[[ -9  -9  15  30]
 [-17 -56  38  10]
 [-24  16   7  23]
 [-10 -19  18  26]]
->
[[ -9  -9]
 [-17 -56]
 [-24  16]]

[[-34  -2 -50  48 -42]
 [-22  62 -51   1 -73]
 [ 16  18 -21  -4  35]]
->
[[-34  -2]
 [-22  62]
 [ 16  18]]

[[-48 -50 -49 -39]
 [ 37  54  56  28]
 [ 67  48  47  69]
 [-73 -71 -72 -58]]
->
[[-48 -50]
 [ 37  54]
 [ 67  48]]

[[ -9  11  -5  -9   4]
 [-17 -59   3  -5  25]
 [ 46  65  37   2 -40]]
->
[[ -9  11]
 [-17 -59]
 [ 46  65]]

[[ 46  35  49  37  36]
 [ 46 -31 -21 -32  53]
 [ 52 -45 -51 -39  67]]
->
[[ 46  35]
 [ 46 -31]
 [ 52 -45]]

[[-54 -52 -56 -53 -59]
 [-59 -62 -59 -60 -59]
 [-43 -45 -39 -46 -38]]
->
[[-54 -52]
 [-59 -62]
 [-43 -45]]

[[46 56 46]
 [55 58 54]
 [49 35 48]
 [41 24 41]]
->
[[46 56]
 [55 58]
 [49 35]]

[[  5   6  26 -13]
 [-14  10  21 -23]
 [  1   0   8  34]
 [-18  12 -11   7]
 [ 18  -9  58  21]]
->
[[  5   6]
 [-14  10]
 [  1   0]]

[[  0   0]
 [-21  10]
 [-17 -22]
 [  7 -68]
 [-17 -36]]
->
[[  0   0]
 [-21  10]
 [-17 -22]]
---
[[16 13 24 13 12 27 25 23 24 21 15 15 19 16 16 17]
 [31  9 14  7 31 17 31 12 16  7 42 24 25 53 16 12]
 [18 24 30 11 29 26 19 24 17  9 12 28 16 31 13 15]]
->
[[16 24 12 25 24 15 19 16]
 [31 14 31 31 16 42 25 16]
 [18 30 29 19 17 12 16 13]]

[[ 16  54  57  49  51  58  53  50  56  53  44  54]
 [ 57 -47 -58 -58 -59  -2 -35 -17 -48 -56 -58 -34]
 [-16  53  57  54  52  29  62  45  50  53  52  42]
 [ 64 -40 -54 -50 -58  58 -32  57  -8 -51 -62 -10]
 [ 58 -63 -41 -61 -50  48 -44  46 -32 -62 -47 -58]]
->
[[ 16  57  51  53  56  44]
 [ 57 -58 -59 -35 -48 -58]
 [-16  57  52  62  50  52]
 [ 64 -54 -58 -32  -8 -62]
 [ 58 -41 -50 -44 -32 -47]]

[[-43  45 -46 -41]
 [  3  33  47 -42]
 [  7  -4  -5  45]
 [-33  49 -22 -28]
 [-42  45 -36  40]
 [-47  45 -44 -37]
 [-35  44 -20 -46]
 [ 50 -41  48 -40]
 [-38  43 -34 -47]
 [-53  46 -34 -29]
 [-45  38 -45 -21]
 [-40  44 -48 -43]]
->
[[-43 -46]
 [  3  47]
 [  7  -5]
 [-33 -22]
 [-42 -36]
 [-47 -44]
 [-35 -20]
 [ 50  48]
 [-38 -34]
 [-53 -34]
 [-45 -45]
 [-40 -48]]

[[ 51  45  41  53  53  55  46  50  50 -49  51  50  52  45  46]
 [-56 -54 -49 -32 -49 -54 -53 -35 -53 -45  46 -51  44 -56 -57]
 [ 59  50  57  51  47  56  56  50  57  47 -54  52   3  55  51]]
->
[[ 51  41  53  46  50  51  52  46]
 [-56 -49 -49 -53 -53  46  44 -57]
 [ 59  57  47  56  57 -54   3  51]]

[[ 50 -35 -53  42  48]
 [ -1  36  27  63  25]]
->
[[ 50 -53  48]
 [ -1  27  25]]

[[ -7 -37  32  16 -58   9 -42]
 [-12  29  52  25 -47 -26 -36]
 [ 53 -49   4 -40  -7   4 -26]
 [ 18  46   6   0  43   4  29]
 [-14  10  11  18  12  18  10]
 [  1 -29  16   6 -10  10 -19]
 [-32  23 -15  20 -21  -3   9]]
->
[[ -7  32 -58 -42]
 [-12  52 -47 -36]
 [ 53   4  -7 -26]
 [ 18   6  43  29]
 [-14  11  12  10]
 [  1  16 -10 -19]
 [-32 -15 -21   9]]

[[-63  -3  48   8]
 [ 36 -24  -6  53]
 [ 29  53 -17  17]]
->
[[-63  48]
 [ 36  -6]
 [ 29 -17]]
